[[122 122 125 102 135]
 [124 140 144 140 133]
 [107 125 126 100 124]]
|
[[122 122 125 102 135]
 [107 125 126 100 124]
 [124 140 144 140 133]]

[[115 126 149 126 124 131 118 130 136 129 106 133 118 130 128 140]
 [121 129 127 122 133 119 121 141 121 123 132 127 131 150 125 136]
 [115 130 126 123 136 123 122 144 118 128 128 131 131 145 130 141]
 [135 134 135 126 138 127 153 132 123 119 114 130 112 136 132 132]
 [131 126 116 139 129 147 137 136 126 125 130 129 120 135 136 133]]
|
[[131 126 116 139 129 147 137 136 126 125 130 129 120 135 136 133]
 [115 130 126 123 136 123 122 144 118 128 128 131 131 145 130 141]
 [121 129 127 122 133 119 121 141 121 123 132 127 131 150 125 136]
 [135 134 135 126 138 127 153 132 123 119 114 130 112 136 132 132]
 [115 126 149 126 124 131 118 130 136 129 106 133 118 130 128 140]]

[[131 116 116 136 115 137 130 130 118 132]
 [121 136 134 115 132 114 113 112 134 118]
 [137 145 121 114 136 112 133 135 144 138]
 [141 123 108 134 119 135 143 145 125 144]
 [137 150 122 110 139 108 132 134 148 137]
 [127 146 131 110 139 108 120 120 143 126]
 [128 135 126 119 130 118 122 122 134 127]
 [124 116 124 133 117 134 120 119 117 123]
 [128 137 128 117 131 116 121 121 135 127]]
|
[[141 123 108 134 119 135 143 145 125 144]
 [131 116 116 136 115 137 130 130 118 132]
 [137 145 121 114 136 112 133 135 144 138]
 [137 150 122 110 139 108 132 134 148 137]
 [124 116 124 133 117 134 120 119 117 123]
 [128 135 126 119 130 118 122 122 134 127]
 [128 137 128 117 131 116 121 121 135 127]
 [127 146 131 110 139 108 120 120 143 126]
 [121 136 134 115 132 114 113 112 134 118]]

[[100 149 122 145 106 134 101 118]
 [151 135 102 104 116 136 156 117]]
|
[[151 135 102 104 116 136 156 117]
 [100 149 122 145 106 134 101 118]]

[[118 136 131 112 142 136]
 [129 131 116 124 141 136]
 [112 135 140 103 155 141]
 [130 129 121 123 137 134]
 [131 112 150 130 101 113]]
|
[[129 131 116 124 141 136]
 [130 129 121 123 137 134]
 [118 136 131 112 142 136]
 [112 135 140 103 155 141]
 [131 112 150 130 101 113]]

[[130 133 120 129 131 129 124]
 [138 133 106 131 134 107 126]
 [138 133 109 144 131 113 131]]
|
[[138 133 106 131 134 107 126]
 [138 133 109 144 131 113 131]
 [130 133 120 129 131 129 124]]

[[125 129 121 121 128 129 129 137 123 126]
 [105 123 148 130 127 136 106 135 140 124]
 [113 122 134 123 140 140 109 130 136 121]
 [148 131 122 136 130 121 141 111 127 132]
 [124 125 136 132 134 132 118 122 136 126]
 [114 134 128 122 107 123 132 157 120 129]]
|
[[125 129 121 121 128 129 129 137 123 126]
 [148 131 122 136 130 121 141 111 127 132]
 [114 134 128 122 107 123 132 157 120 129]
 [113 122 134 123 140 140 109 130 136 121]
 [124 125 136 132 134 132 118 122 136 126]
 [105 123 148 130 127 136 106 135 140 124]]

[[128 128 142 123 134 134 118 133 128 110 128 128]
 [123 132 129 137 143 146 151 136 134 113 138 119]
 [132 130 141 123 134 146 119 128 134 108 130 119]
 [136 130 120 122 124 138 126 131 123 126 136 125]
 [136 138 123 125 136 132 130 121 123 109 122 132]]
|
[[136 130 120 122 124 138 126 131 123 126 136 125]
 [136 138 123 125 136 132 130 121 123 109 122 132]
 [123 132 129 137 143 146 151 136 134 113 138 119]
 [132 130 141 123 134 146 119 128 134 108 130 119]
 [128 128 142 123 134 134 118 133 128 110 128 128]]

[[131 120 135 146 115 128 142 113]
 [137 134 117 119 130 134 123 136]
 [129 130 124 118 133 127 121 136]
 [134 127 128 130 123 125 130 127]
 [122 125 139 115 135 102 116 140]
 [125 127 127 121 133 126 124 132]]
|
[[137 134 117 119 130 134 123 136]
 [129 130 124 118 133 127 121 136]
 [125 127 127 121 133 126 124 132]
 [134 127 128 130 123 125 130 127]
 [131 120 135 146 115 128 142 113]
 [122 125 139 115 135 102 116 140]]
